Each cloud is a set of points of 7 numbers each, in no order, taken from a shape drawn with curves, like pieces of string that can fork, join and close up.
After each cloud, say how many separate pieces and how many independent loops its shape has (a circle has one loop, a figure eight two, a Y shape none).
In the rows, 128 means zero.

bofod:
[[128 140  98 116  81 142  92]
 [113 119 127 106  60  87 179]
 [127 122 139 113  77  86 170]
 [128 139  98 117  77 141  92]
 [114 120 128 106  63  87 177]
 [129 124 140 114  86  90 165]
 [125 144 102 106 139 157  97]
 [124 121 135 111  72  87 172]
 [122 145 105 103 154 159 100]
 [128 126 137 113  91  95 161]
 [121 122 133 109  70  87 173]
 [129 122 140 114  79  86 169]
 [162 130 161 159 132 106 106]
 [156 132 155 151 131 108 110]
 [121 145 129 100 205 148 131]
 [166 126 169 165 130  99 109]
 [121 145 111 102 172 158 107]
 [122 145 108 102 163 160 103]
 [121 145 115 102 179 156 111]
 [125 144 101 107 134 156  96]
 [127 127 135 112  94  98 158]
 [118 121 131 108  67  88 174]
 [148 132 150 138 123 106 125]
 [171 123 177 170 131  92 112]
 [128 142 100 109 117 151  95]
 [121 145 123 101 193 152 122]
 [129 141 100 113 100 146  94]
 [167 126 171 167 130  97 110]
 [124 144 102 105 143 158  97]
 [164 128 164 162 131 103 107]
 [128 142 100 111 112 149  95]
 [129 141  99 115  91 144  93]
 [120 145 117 101 182 155 114]
 [121 145 112 102 174 158 108]
 [120 145 122 101 191 153 121]
 [155 132 154 149 130 108 112]
 [129 140  98 115  85 143  93]
 [127 129 134 112 104 103 153]
 [120 145 118 101 185 155 116]
 [129 130 137 114 108 103 152]
 [151 131 152 143 125 106 119]
 [162 129 162 161 132 105 107]
 [121 145 125 101 198 150 125]
 [129 123 140 115  84  88 166]
 [129 142 100 111 107 148  94]
 [169 125 173 168 130  95 111]
 [146 132 148 135 123 106 127]
 [129 141  99 114  96 145  94]
 [121 145 127 100 201 150 128]
 [126 128 134 112  97 100 156]
 [149 131 151 139 123 106 123]
 [158 131 157 154 132 108 108]
 [152 131 152 145 126 106 118]
 [127 143 101 107 129 155  96]
 [123 144 104 104 150 159  99]
 [127 129 133 111 102 103 153]
 [122 145 106 103 160 160 101]
 [121 145 109 102 168 159 105]
 [127 143 101 108 124 153  95]
 [159 131 158 156 133 108 107]
 [153 131 153 147 127 107 116]]
pieces -> 3
loops -> 0

nafur, 77 rows:
[[134  74 160 134 138 161  90]
 [127 124 126 138 162 155 177]
 [107 141  96 131 145 129 129]
 [115 136  99 130 118 115 111]
 [132 143 124 118 114 122 125]
 [132  74 147 139 137 160  98]
 [107 142  98 132 147 131 135]
 [106 141  95 133 144 127 125]
 [119 137  99 128 106 105 107]
 [115 136  98 131 120 116 112]
 [133  74 149 138 137 160  98]
 [108 138  92 134 139 123 118]
 [132 151 130 116 125 126 137]
 [130 156 129 108 104 107 118]
 [107 139  93 133 142 126 121]
 [127  59 158 143 140 161  77]
 [126 120 121 142 164 157 178]
 [128  61 162 141 138 161  75]
 [127  62 151 145 140 160  84]
 [133 137 136 130 158 149 177]
 [131 143 124 120 122 127 132]
 [119 144 109 130 148 136 164]
 [131 134 135 132 159 150 177]
 [130 154 129 109 105 108 118]
 [131 150 129 112 106 111 120]
 [133 147 128 114 108 115 121]
 [133 140 133 129 155 145 178]
 [127  63 148 146 139 159  89]
 [131 163 134 110 119 116 132]
 [132  64 168 135 138 162  75]
 [111 143 103 131 148 133 149]
 [131 142 129 129 153 143 178]
 [116 136 100 129 114 113 110]
 [132 157 133 114 124 123 137]
 [129 163 133 109 115 112 128]
 [122 136  94 128 101  99 107]
 [134  75 154 136 137 160  95]
 [111 137  93 133 132 120 115]
 [130  70 144 143 138 160  97]
 [129 162 131 108 111 110 124]
 [122 144 114 130 149 138 168]
 [115 144 106 131 148 135 157]
 [133  66 169 134 138 162  76]
 [126  60 153 144 139 160  82]
 [130 132 135 132 160 152 177]
 [133 160 135 113 123 121 137]
 [132 151 129 111 105 110 118]
 [129 158 129 109 106 108 119]
 [132 162 134 111 120 118 134]
 [110 137  92 133 134 121 116]
 [124 115 115 145 164 159 178]
 [112 136  94 133 127 119 114]
 [118 136 100 128 111 110 109]
 [126 144 119 129 151 140 174]
 [114 136  97 131 121 117 113]
 [111 136  94 133 129 119 114]
 [134  73 162 134 138 162  87]
 [121 137  96 128 102 101 107]
 [117 137 100 129 112 112 109]
 [134  68 169 133 139 163  79]
 [131 146 126 118 123 128 135]
 [132 144 126 116 112 120 123]
 [131 141 123 119 118 125 128]
 [130  62 166 138 138 162  74]
 [109 138  92 134 136 122 117]
 [128  67 145 144 138 159  95]
 [118 136  99 128 108 108 108]
 [113 136  96 131 124 117 113]
 [134  71 166 133 138 162  82]
 [129 160 131 108 108 108 122]
 [131 142 123 120 120 126 129]
 [120 136  98 127 105 104 106]
 [128 126 129 137 162 154 177]
 [108 138  93 134 140 124 120]
 [109 142 100 131 148 132 141]
 [132 139 136 130 157 148 178]
 [129 143 126 129 152 141 177]]
pieces -> 3
loops -> 2

Kiv:
[[107 107 101 138 199 112 132]
 [135 130 113 115  89 129 115]
 [127 103  91 126 141 130 120]
 [103 110 104 136 207 112 133]
 [147 112 107 107  89 147 112]
 [139 102  93 115 116 142 116]
 [142 121 111 110  87 139 114]
 [119 147 121 127  92 113 121]
 [128 187 150 155  93 116 143]
 [141 187 151 154  84 125 145]
 [112 177 143 149 102 105 136]
 [111 176 141 148 102 104 136]
 [145 104  99 108 101 149 114]
 [145 105 100 108  99 149 113]
 [144 104  97 110 105 147 113]
 [114 157 126 134  95 107 124]
 [120 185 148 155 100 110 141]
 [115 105  96 137 179 117 127]
 [ 95 112 110 127 224 108 138]
 [163 187 149 146  60 141 144]
 [102 109 106 134 213 110 135]
 [129 101  91 124 136 133 119]
 [133 187 152 155  91 118 144]
 [148 106 102 106  96 150 113]
 [111 161 129 137  97 106 126]
 [116 104  95 137 173 120 125]
 [133 102  92 121 126 136 117]
 [140 101  94 113 111 144 115]
 [142 102  96 112 108 145 115]
 [146 187 151 153  78 129 146]
 [112 106  97 139 184 116 128]
 [136 188 151 154  87 122 145]
 [145 118 110 110  88 141 113]
 [148 114 108 107  89 145 113]
 [146 116 109 108  88 144 113]
 [136 101  92 119 123 138 118]
 [110 167 134 142 100 103 130]
 [123 104  92 132 155 125 123]
 [118 103  93 135 166 122 124]
 [148 110 106 106  91 149 112]
 [ 96 111 109 129 220 109 138]
 [108 107  99 138 193 114 131]
 [120 104  92 134 159 124 123]
 [ 98 111 108 131 218 109 137]
 [105 108 103 136 204 112 133]
 [127 137 116 120  90 121 117]
 [140 123 110 112  88 136 115]
 [116 183 147 154 101 107 140]
 [152 188 150 151  71 133 145]
 [111 165 131 139  98 105 128]
 [ 92 113 113 124 229 107 140]
 [132 133 114 117  88 126 117]
 [123 185 150 155  98 113 142]
 [131 102  91 123 132 134 119]
 [124 103  91 130 149 127 121]
 [167 186 148 146  55 144 144]
 [138 126 111 113  88 133 115]
 [115 181 145 151 102 106 138]
 [111 107  98 139 189 115 130]
 [148 108 105 107  94 149 112]
 [110 173 138 146 101 103 132]
 [126 139 117 122  90 120 118]
 [157 188 150 150  66 137 145]
 [148 107 103 107  94 149 112]
 [121 147 119 125  93 115 120]
 [115 153 124 132  95 109 124]]
pieces -> 1
loops -> 0

zufa (65 x 7):
[[127 146 127 131  97 147 131]
 [120 104 135 118 185 126 126]
 [ 94 151 124 130 102 173 122]
 [122 100 136 116 193 121 126]
 [129 155 127 135  85 155 131]
 [ 98 130 130 123 143 156 123]
 [116 111 133 120 171 133 124]
 [130  81 142 107 219 103 131]
 [134 181 125 147  43 172 129]
 [130 160 125 136  78 158 132]
 [145 128 131 126 116 122 137]
 [ 94 134 129 124 135 161 122]
 [111 117 132 121 162 141 123]
 [153 123 128 130 129 113 138]
 [ 90 150 126 129 108 173 120]
 [132 164 126 139  72 161 131]
 [135 179 124 146  48 171 130]
 [135 175 125 144  56 166 131]
 [137 129 131 125 115 127 135]
 [135 130 130 124 115 130 134]
 [114 113 133 121 168 136 125]
 [ 89 144 127 126 120 170 121]
 [153 115 127 130 143 107 137]
 [153 111 126 129 149 106 137]
 [121 104 136 117 186 124 126]
 [119 108 134 119 177 128 125]
 [ 92 137 129 124 133 163 121]
 [150 127 129 127 117 119 138]
 [133 181 126 146  39 174 128]
 [129 137 129 127 109 139 132]
 [123  99 136 116 197 120 126]
 [128  86 141 109 214 107 129]
 [129 150 126 131  92 150 132]
 [153 124 129 130 123 115 138]
 [132  78 141 105 222 100 132]
 [130 134 130 126 113 136 133]
 [117 108 134 119 175 130 125]
 [ 90 145 126 127 117 171 121]
 [140 129 130 125 116 126 135]
 [148 127 130 127 116 120 138]
 [133 172 125 142  59 166 130]
 [107 120 132 121 157 143 123]
 [132 169 125 141  67 163 132]
 [100 154 124 132  94 172 123]
 [135 177 124 146  49 169 130]
 [152 108 126 129 159 101 136]
 [133  75 142 103 227  96 134]
 [125  92 139 112 206 115 127]
 [152 126 129 129 120 117 139]
 [121 102 134 117 190 123 126]
 [123  96 138 114 200 118 126]
 [ 90 140 127 125 126 167 121]
 [ 90 148 126 128 112 171 121]
 [135  70 143 100 232  91 136]
 [104 158 124 134  89 170 125]
 [ 96 154 125 132  98 172 121]
 [132 132 130 126 113 132 134]
 [127  88 141 111 210 112 128]
 [152 104 125 128 168 100 136]
 [102 128 130 122 147 151 122]
 [133 182 125 147  39 173 129]
 [128 142 128 129 103 144 132]
 [105 124 131 122 152 147 124]
 [155 119 127 130 132 111 138]
 [142 128 131 126 116 125 137]]
pieces -> 2
loops -> 0

baro, 92 rows:
[[109 127 131 118 136 117 150]
 [ 98 131 137 113 132 120 163]
 [ 99 126 132 116 135 114 165]
 [170 141 142 142 153 117  56]
 [171 141 142 143 154 118  56]
 [166 142 142 141 151 109  53]
 [120 136 138 113 132 146 146]
 [166 143 142 141 151 111  54]
 [ 98 127 133 116 134 114 164]
 [111 142 142 110 128 127 137]
 [168 141 140 144 153 105  51]
 [110 127 132 118 136 117 149]
 [103 124 130 118 137 114 159]
 [177 136 139 146 159 123  56]
 [102 124 130 118 136 114 161]
 [ 99 133 137 112 131 122 164]
 [ 98 131 136 113 132 118 164]
 [184 130 135 152 164 122  52]
 [119 135 137 115 134 128 136]
 [113 146 145 108 126 135 139]
 [121 131 135 117 135 130 137]
 [121 129 133 118 137 132 141]
 [111 146 145 109 126 133 139]
 [115 132 136 114 134 139 152]
 [110 146 145 108 126 131 139]
 [176 134 136 149 159 106  47]
 [185 129 135 153 164 121  51]
 [108 125 131 118 136 115 152]
 [173 139 141 144 156 120  56]
 [113 140 141 112 129 127 137]
 [104 133 137 112 132 127 160]
 [121 141 142 112 131 145 140]
 [101 124 131 118 136 114 163]
 [120 129 133 118 137 133 142]
 [117 130 135 116 136 135 150]
 [168 143 142 141 152 114  56]
 [109 145 144 109 127 128 139]
 [119 135 139 113 133 144 148]
 [110 146 145 108 126 129 139]
 [180 131 135 152 162 110  47]
 [122 139 141 112 131 146 141]
 [102 134 138 112 131 127 161]
 [109 129 134 116 135 121 149]
 [120 142 142 111 130 144 139]
 [116 131 135 115 135 138 152]
 [108 132 135 114 133 124 153]
 [115 145 144 109 128 138 139]
 [118 129 134 117 136 134 146]
 [115 138 139 113 131 126 136]
 [117 144 144 110 128 141 138]
 [120 132 136 116 135 129 136]
 [116 133 137 114 134 141 152]
 [181 133 137 149 161 123  55]
 [179 135 138 148 160 123  55]
 [175 138 140 145 157 121  56]
 [122 130 134 118 136 131 139]
 [121 137 140 113 132 146 144]
 [183 132 136 150 163 123  53]
 [105 125 130 119 137 114 155]
 [100 124 131 117 135 114 164]
 [106 132 136 114 133 126 155]
 [ 98 129 135 114 133 115 164]
 [100 133 137 112 131 123 164]
 [182 130 135 152 163 111  47]
 [101 134 138 112 131 125 163]
 [120 129 133 118 136 133 144]
 [170 138 139 145 155 104  50]
 [110 128 133 117 136 119 149]
 [166 142 142 142 152 107  53]
 [118 136 137 115 133 128 136]
 [110 143 142 110 128 127 138]
 [183 130 134 153 164 113  48]
 [183 129 134 153 164 115  49]
 [108 130 135 116 134 123 151]
 [121 138 140 113 132 146 143]
 [119 143 143 110 129 142 138]
 [107 125 131 119 136 115 154]
 [171 137 138 146 156 104  49]
 [105 132 137 113 132 126 158]
 [116 133 136 114 134 140 152]
 [102 133 138 111 131 127 162]
 [173 136 137 147 157 105  48]
 [168 141 141 142 152 106  52]
 [ 97 130 135 114 132 117 164]
 [117 130 134 116 136 134 149]
 [ 97 127 133 115 134 114 164]
 [118 135 138 114 133 143 149]
 [ 98 126 132 116 135 114 165]
 [185 129 134 153 165 120  50]
 [185 129 134 153 165 118  49]
 [166 143 142 141 151 112  55]
 [177 133 136 150 160 107  47]]
pieces -> 3
loops -> 3
